In the rows, 128 means zero.
Where one turn sends some rows of the set: a few examples, then the rows asked:
K_210: [151 150  96 118 128 119 143 126 110 115 182 102 126 133 133 134 104 135
 123 120 134]
K_252: [156 130 137 139 121 123 129 162 112  70 148 103 118 132 146 123 116 107
 110 134 150]
K_826: [105  96 146 119  72 137 104 110 128  98 115 136 130 141 127 138 122 163
 122 145 138]
K_872: [135 120 139 136 132  77 114 132 139 144 129 140 113 150 180 122 123 140
 114 138  74]
K_289: [153  99 121 121 155 124 131 130 172 121 111 177 110 103 133 107 118 143
 120 101 139]
K_719: [150  85 152 152 105  97 101 116 120 141 143 163 149 146 142 115 150 114
 109 101 143]
K_151: [121 114 145 149 113 174 145 142 100 148 128 139 115 105 125 127 146  96
 112 131 122]
K_215: [157 147 144 157 137 104 127 115 164 123 110 122 149 128 157 138 136 109
 155 153 104]
K_933: [130 105 135 102 129  83 155 122 113 126 151 143 106 104 105 124 169  93
 127 128 134]
K_628: [145 103 122 107 119 116 138 122 174  78 120 122 105 128 143 109 156 137
 113 109  86]
K_478: [ 91 119 112 103 107 110 105 114 100 134 114 135 120 132 110 156 115 154
  94 148 129]
K_722: [153 137 133 132 115 128 129 164 116  72 144 109 115 153 138 128 117 114
 110 140 161]
K_443: [100 108 146 120  87 116  99 122 109 114 130 116 116  89 152 152 140 144
 110 150 115]
K_322: [134  96 133  99 117 101 157 111 126 113 138 161 117 149  84 114 155 110
 135 125 152]
K_439: [120 117 140 143 103 186 146 139 109 145 120 151 118 141 108 127 143 108
 115 134 140]
K_27: [145 115 152 140 133 106 165 142 147 143 119 136 105  84 155 134 168 148
 136 124 140]
K_54: [134 135 107  90 113 109 132 134 168  99 124 121  90 151 131 137 172 144
  98 128 101]
K_190: [113 143 109 126 123 180 132 144 133 151 123 135  99 133 132 133 127 129
 101 139  89]
K_154: [138 139 107 103 155 111 124 147 161 148 120 169  87 109 131 143 143 144
  98 126 148]
K_500: [152 164 136 146 127 108 125 117 167 129 107 130 146 162 140 151 138 122
 150 163 123]
K_692: [105  79 129 123 115 113 111 101 104 113 111 134 139 100 126 123  95 143
 113 125 110]
K_3: [145 118 144 130 116 125 165 136 161 136 106 155 111 143 126 135 160 169
 140 130 168]
K_460: [122 119 120 137 124 188 138 132 138 135 117 140 111 128 134 111 113 129
 116 124  81]
K_665: [139 114 142 140 106  90  94 127 113 161 149 158 133 154 138 141 167 117
  95 117 150]
K_447: [155 136 100 122 126 126 146 119 114 105 176 109 135 141 130 121  94 138
 131 114 135]
K_519: [157 155 115 142 146 104  94 113 147 143 126 143 154 120 126 154 147  88
 117 132 141]
K_398: [166 135 119 148 140 117  99 103 158 127 116 154 168 136 119 136 131  94
 130 120 144]
K_737: [135 120 134 132 119  92 115 126 149 137 119 155 119 191 159 120 117 155
 118 140  95]

K_719 -> K_872
K_439 -> K_460
K_722 -> K_447
And these:
K_322 -> K_628
K_500 -> K_398
K_443 -> K_478
K_27 -> K_154

Where one turn sends some rows of the set: a few examples, then the rows asked:
K_642: [112 118 133 103 157 120 160 129 159 133 133  93 101 128 128  86 101 138
 108 103 137 155 160  86 113 115 163  91 145 152 126 139 155 106 137 145
 107 143 123 120 152 144 106 131 133 158 115 125 143 116 164 133  93 151
 132 107 110]
K_311: [139 129 129 138  99 135 128 111  95 146 165 134 143 124 118 139 158 139
 134 108 136 107 128 158 117 128  93 137 109  84 121 162 139 145 103 136
 118 136 130 140 160 161 102 124 148 152 132 125 142 112 108 158 109 109
  94 142 162]
K_182: [145 151  96 132 145 118 129 154 113  97 142 145 109 139 113 156 134 108
 106 136 119 151 109 150 132 141 131 144  89 114 143 122 108 113 150  92
 136 104 141 125 155  94 151 146 138 114 147 147 133 172 151 129 116 122
 146 152 109]
K_753: [ 97 107 125 112 137 137 135 130 115 143 114 155 150 131 144 101 135 162
 120 135 137 110  79  68 121 108 150 143 155 120 148 138 170  98 151 144
  83 133 135 167 122 144 129  99  94  97 120 134 121  96 130 126 102 118
 135 123 149]
K_686: [129 147  83 113 168 114 115 154 117 113 140 131 111 140 107 151 128 133
 110 149 119 137 110 132 109 149 109 133 111 111 140 111 121  91 149  83
 133 124 131 101 150  92 163 143 139 101 132 147 117 161 133 147 124 120
 142 169 115]
K_364: [104 102 149 139 113 103 108 132  65 135 154 140 143 134 162 153 151 111
 122  84 144 129 116 121 128 133 111 157 111 123 126 149 149 102 133 149
 129  87 125 129 142 139 110 124 123 129 130 149 128  95 158 131 117  87
 100 126 142]
K_534: [110  83 106 125 139 164 149 137  96 135 104 134 147 119 128 102 129 161
 155 137 140 102  86  99 128  94 164 156 127 129 159 138 162 114 148 125
  96 149 165 151 131 153 132 112 111 116 126 148 131  94 131 129  89 116
 133 115 149]
K_209: [123 121 127 106 117 125 149 110 144 116 104 110 119 139 108 100 100 132
 125  90 143 160 142 100 120 106 162  84 135 152 121 139 169 103 112 167
 105 138 104 129 127 150 110 146 140 156 101 111 143  98 153 138 120 137
 149  96 119]
K_375: [116 158 142 115 128 115 137 149  93 105 160 144 165 149 127 147 151  77
 110 113 124 131 135 126 150 100 105 137 125 131 134 111 145 142 130 160
 129 100 134 120 131 114  98 128 111 176 146 131  97  95 142 155 141 133
 130 137 149]
K_898: [146 161  92 122 126 115 125 149 105  95 127 138 106 166 104 166 145 107
 113 126 121 146 119 144 120 145 123 129 126 108 133 122 111  85 107 100
 143 116 120 122 140  96 178 146 145 116 130 135 114 150 141 126 128 113
 157 166 109]
K_213: [101 100 127 112 160 142 133 146 131 138 115 123 134 128 115 102 124 174
 163 130 144 100 104  76 129 101 140 153 152 139 156 144 170 114 139 126
 101 162 152 162 113 146 128  97 103 104 131 128 116 103 119 126  86 123
 137 113 141]
K_803: [124 139 136  98  94 144 109 107 139 112 128 109 116  92 134 162 160 121
 125 138 139 143 142 129 114 155 112 131 120 120 124 155 117 133 118  80
 120 125 126 108 103 116 127 108  83 116 136 128 140 143  51 139 134 128
 108 164 126]
K_237: [132 135 125 109  71 148 108 105 143  96 104 116 113 119 115 162 149 113
 131 135 144 137 141 136 122 150  99 122 134 130 122 141 107 119  87  89
 141 126 110 113  99 109 157 110 105 133 138 128 128 127  62 117 136 112
 132 136 138]
K_812: [123 124 137 101 132 124 156 113 152 146 104 119 120 114 138  90 106 143
 129 111 123 150 157  96 116 130 146  86 144 143 122 157 155 104 154 161
  87 134 103 128 147 141  80 127 133 151  90 122 151 116 156 144 121 136
 154 111 123]
K_73: [126 129 124 116  85 138 125 110 136  95 108 117 112  92 125 161 141 129
 130 162 147 146 147 143 124 151 103 138 111 145 132 144 113 155 122  71
 131 129 132 103 124 104 136 102  86 140 142 136 131 127  64 133 126 118
 122 122 155]
K_82: [146 120 131 122 111 105 112 113 125 132 117 153 131 131 145 128 134 109
 154 150 135 116 159 131 144 127  89 134 138 102 108 118 121 156 140 183
 126 109 140 123 159 159 113 127 141 171 104 130 107  92 120 131 130 127
 134 122 155]
K_229: [121 126 137 106 104 136 100  94 155 107 122  98 120  94 123 140 131 139
 113 140 140 136 149 121 120 144 101 126 115 141 117 124 104 122 128  70
 139 139 115 100 115  95 137 105  89 129 141 137 127 147  69 124 154 128
 117 136 141]
K_78: [117 106 106 117 121 140 133 128 113 130 102 141 150 152 107 110 121 157
 154 118 146 114  76  91 127  89 159 141 146 128 151 135 178  96 109 143
  99 146 139 164 106 163 144 114 117 109 115 122 121  80 125 131  98 120
 137 113 144]
K_367: [133 173 104 105 140 108 133 156 112 106 135 142  93 146 125 160 138 126
 112 144 107 155 120 138 131 138 122 146 119  95 138 124 119 110 140 113
 128 128 132 124 148  85 148 143 124 111 131 131 109 170 141 151 142 141
 139 193 102]
K_639: [115 120 125 111 140 139 147 133 144 112 113 104 120 120 127  98 104 128
 112 115 134 174 144 101 116 113 158 102 119 167 112 152 148 125 146 168
 100 141 124 117 145 141  88 139 129 171 109 114 152 123 166 132 117 132
 134  70 134]

K_639 -> K_182
K_237 -> K_209
K_803 -> K_812
And these:
K_229 -> K_642
K_375 -> K_364

